Each row of R is roughly a mix of the hidden directions of one of several groups; one row fits no group.
R, 120 rows:
13 -6 1 -17 7 33 -17 -4 -31 0 25 -27
-9 -19 -42 1 -1 -7 -22 -11 -10 14 -24 -21
-11 -6 20 12 -9 8 -11 -25 26 19 -4 -39
7 3 -26 -18 -32 1 3 12 -27 -32 -15 -6
-28 -10 19 -28 0 16 -20 3 26 16 -20 15
4 27 37 -20 7 -22 18 -11 -10 -2 14 -19
-11 14 30 3 13 -10 -7 -29 -22 -16 -28 17
5 -19 26 -17 -7 6 6 24 -10 -44 12 -2
-18 -3 -13 9 -5 15 15 -32 45 7 8 7
-15 13 21 3 2 -28 -8 -27 9 15 6 38
-14 -15 3 -36 -8 -7 19 30 1 -27 13 15
8 10 -13 -19 14 36 -19 -25 7 2 31 -5
-25 -4 25 27 1 -3 -20 21 -18 30 -8 9
1 29 21 29 -3 -11 19 -19 4 33 -10 3
4 6 5 35 -14 -2 -12 -10 28 -35 -16 15
-4 -12 -41 23 -19 6 -2 4 29 -23 6 1
-28 -10 42 -13 -20 5 -23 5 3 16 -4 -11
-9 15 44 39 8 -3 17 -6 -6 2 -2 -1
-21 6 -5 19 8 5 16 -15 -2 -45 28 -5
7 15 2 34 -11 -30 -20 -18 -14 -14 -10 24
-9 19 39 -6 23 -1 -31 20 8 -13 3 -9
-11 -2 -37 18 5 -14 11 -8 -24 -16 -31 16
14 -12 -38 -2 27 3 17 17 17 -12 13 23
12 -43 -7 16 2 -14 34 -6 16 -12 1 11
-32 -26 -1 13 6 -6 35 -2 2 8 24 20
-16 22 4 -7 22 4 14 -39 -31 -7 9 12
-20 -13 5 18 -7 10 36 28 -14 -13 -4 -27
2 -18 36 6 11 22 3 -24 -36 8 3 2
0 14 32 -4 23 6 -27 -6 21 -9 0 -34
-16 23 -25 1 -3 24 -14 41 -15 5 -3 -8
8 7 -33 -21 12 30 17 -8 -18 -25 -15 4
-5 10 12 -2 24 -9 -2 38 1 15 12 39
17 -12 -20 -28 3 4 18 -33 -2 -31 5 13
-10 -27 12 4 24 1 -11 -26 5 16 15 37
2 12 -16 -21 -6 3 -2 35 18 -3 -38 17
-10 11 15 5 29 -6 3 10 41 26 -14 10
19 -2 20 -30 -13 -1 21 28 6 -12 29 -10
-20 5 24 19 -22 14 15 22 -30 -13 7 18
24 26 13 27 -5 -2 0 18 -27 -22 -22 0
-19 4 11 -8 15 0 -26 -12 43 12 13 22
7 21 -29 0 11 -9 3 19 48 5 -1 -1
8 9 51 25 8 -1 -7 -3 -4 -24 -1 -14
5 -38 3 29 -17 24 -6 -9 -17 24 9 2
-27 23 -19 -26 2 26 7 1 6 -15 -2 -31
6 30 30 -6 24 -7 -11 -17 -7 35 -7 5
-24 4 16 5 28 -30 11 38 -3 -7 0 8
29 -16 16 8 -30 -29 -10 8 -11 -3 26 7
19 15 15 1 -2 2 -15 12 29 34 -13 28
21 -6 4 16 -11 -11 19 -4 -42 -16 -28 1
3 24 14 -17 25 9 8 0 -4 39 28 7
21 0 -38 -27 3 17 -13 -22 -10 -7 19 -13
14 16 -24 -9 -24 -14 11 17 -20 -32 17 -16
25 4 16 23 -7 10 10 12 5 42 10 -22
21 -10 13 -12 12 -16 26 -6 -22 -18 -12 36
20 18 -19 -23 -3 -2 19 31 -7 -23 -22 13
-20 -7 -24 -8 22 8 -10 -23 -26 -30 14 -14
-29 21 10 -17 14 -29 3 -30 4 21 7 -10
15 -5 -41 -26 -7 4 5 -20 19 -27 1 5
10 33 1 -17 6 -13 -11 -39 -1 11 -21 19
-22 10 -28 -32 12 -19 9 -18 -17 25 -4 0
-6 -17 -5 -6 -35 -5 -11 -8 -14 27 1 38
21 11 -4 28 -4 11 9 -20 -3 2 25 -40
-34 -3 1 -34 13 17 -11 -4 29 5 -14 17
-12 21 -6 -16 6 7 25 -1 11 16 17 45
-11 27 -33 -9 14 -10 24 18 1 -21 -22 5
-8 2 39 14 -23 -25 9 -19 -19 1 -17 -13
-21 -12 11 -9 -3 36 -33 -6 15 25 10 -8
-15 32 15 7 32 -21 6 -18 30 -7 3 2
-6 -22 -2 -6 6 7 3 -23 -13 14 40 33
21 -15 19 16 -6 10 3 21 -9 20 11 -42
5 12 33 17 -9 -27 10 16 17 14 0 -32
-28 -12 18 -7 2 -33 4 40 -5 4 -10 5
-14 -23 12 30 16 20 -4 3 -28 -21 8 -20
-31 8 -13 30 15 -10 -7 -12 17 -34 12 -8
2 3 2 12 -24 14 4 -9 -21 -6 -28 -44
14 13 -18 9 9 -32 31 3 8 -16 -31 8
14 -8 -1 8 24 -17 -3 7 28 18 4 43
-29 2 16 5 -3 -15 33 5 31 -24 -2 14
-17 4 29 -24 1 -6 25 7 -12 -26 3 31
19 -14 20 -40 0 12 -14 16 -16 -1 -14 24
-21 -8 15 46 16 10 25 -7 -4 6 14 -9
15 -21 0 9 37 -25 -9 -2 36 4 -6 -1
-15 12 6 22 -2 -7 28 1 13 -30 34 -16
12 10 -12 -30 5 -20 20 7 34 -19 -17 18
10 -9 -24 -6 -32 -20 24 6 -26 3 -25 -1
-8 -14 26 -15 8 4 23 35 -16 6 28 -14
-8 -15 14 -20 -12 -34 6 18 27 -17 -19 17
-15 -14 36 -17 10 -8 -5 -2 -34 2 25 -16
-32 14 -27 3 33 -4 -8 -17 -2 25 11 -1
7 -13 -18 13 -17 33 23 2 0 -27 23 18
-27 32 -18 -17 -32 16 -2 -7 11 14 -13 -7
18 -25 -35 -11 -16 7 -10 -6 -19 14 -15 -25
9 11 -19 -39 23 2 10 0 -10 -17 16 -28
-19 -12 -36 20 12 20 8 8 0 17 30 -11
1 16 7 -1 -10 -9 6 24 -36 -15 38 -11
-8 7 -6 -19 2 30 13 -32 5 -12 37 7
-3 3 16 -6 27 -43 -7 -29 12 16 0 -5
-1 38 -16 -19 -20 12 -16 -9 -27 12 5 19
-8 26 21 3 34 -40 -10 -9 2 8 -2 4
10 -34 -16 -1 -6 23 -3 -33 -5 23 20 -11
-5 7 10 15 8 15 29 14 4 4 48 -12
-7 -9 10 -11 20 -23 9 -2 21 3 -23 43
6 -12 -9 -22 8 -2 -11 -8 19 -5 46 26
45 -10 6 12 22 1 6 -12 24 15 13 16
16 22 -1 31 35 -13 -20 12 3 12 -18 -12
-36 -10 -17 0 -4 29 -29 -18 0 10 16 -12
0 13 -8 0 -42 -1 -8 -2 4 13 -40 -17
4 -25 -11 22 23 13 -7 -41 1 13 11 15
-4 16 -5 -32 19 -21 1 16 24 -23 5 26
12 -17 -1 -18 7 -18 -30 9 -24 28 -10 -26
-28 2 -5 -16 11 -14 8 20 20 -33 30 4
14 -25 4 14 -9 -2 8 20 -18 -3 -23 -42
-10 -27 5 8 21 11 -4 -50 7 10 1 11
24 -21 -15 -44 6 -4 -27 -4 11 3 3 -7
-14 7 17 -9 0 -27 16 -7 43 -22 -13 8
42 -5 -8 -7 -19 28 -12 17 -20 -3 18 -1
7 8 13 -8 38 9 8 18 21 18 -13 32
1 27 2 11 1 -9 1 13 33 -23 -15 36
-13 1 32 2 -2 5 29 21 4 -24 15 30
-6 -7 3 -5 -25 -4 4 -21 45 -7 -9 28
Here is one row of each group, with its name. Which group are the others in?
-2 9 5 -20 7 -11 5 -12 -25 48 -21 2
H
15 -16 -1 3 -13 -41 26 -16 10 -8 -27 0
J
28 13 -14 23 20 -33 26 5 11 -5 3 13
E

19 1 47 -25 12 6 -9 7 -19 -18 7 -5
H
17 15 -6 5 12 42 4 2 4 -34 23 8
J
11 -2 10 1 20 6 -24 -10 -16 -19 17 -44
H
-13 -8 -21 -10 -23 -27 17 8 15 -36 5 -17
H
-4 11 14 17 20 -15 -16 -21 -17 20 -11 -38
H
-12 -5 -29 2 -8 -31 -15 -4 38 -1 19 11
E
-20 -17 8 19 27 -13 12 40 18 -6 1 9
J
-25 -1 -29 38 -11 -10 24 -3 13 13 2 -11
H
13 -37 -21 -30 1 -11 11 1 9 -9 15 27
J
11 11 -20 -31 -10 -8 -16 -9 21 -3 -20 36
H
-32 14 0 -36 -19 -9 28 1 -11 -10 3 -16
J
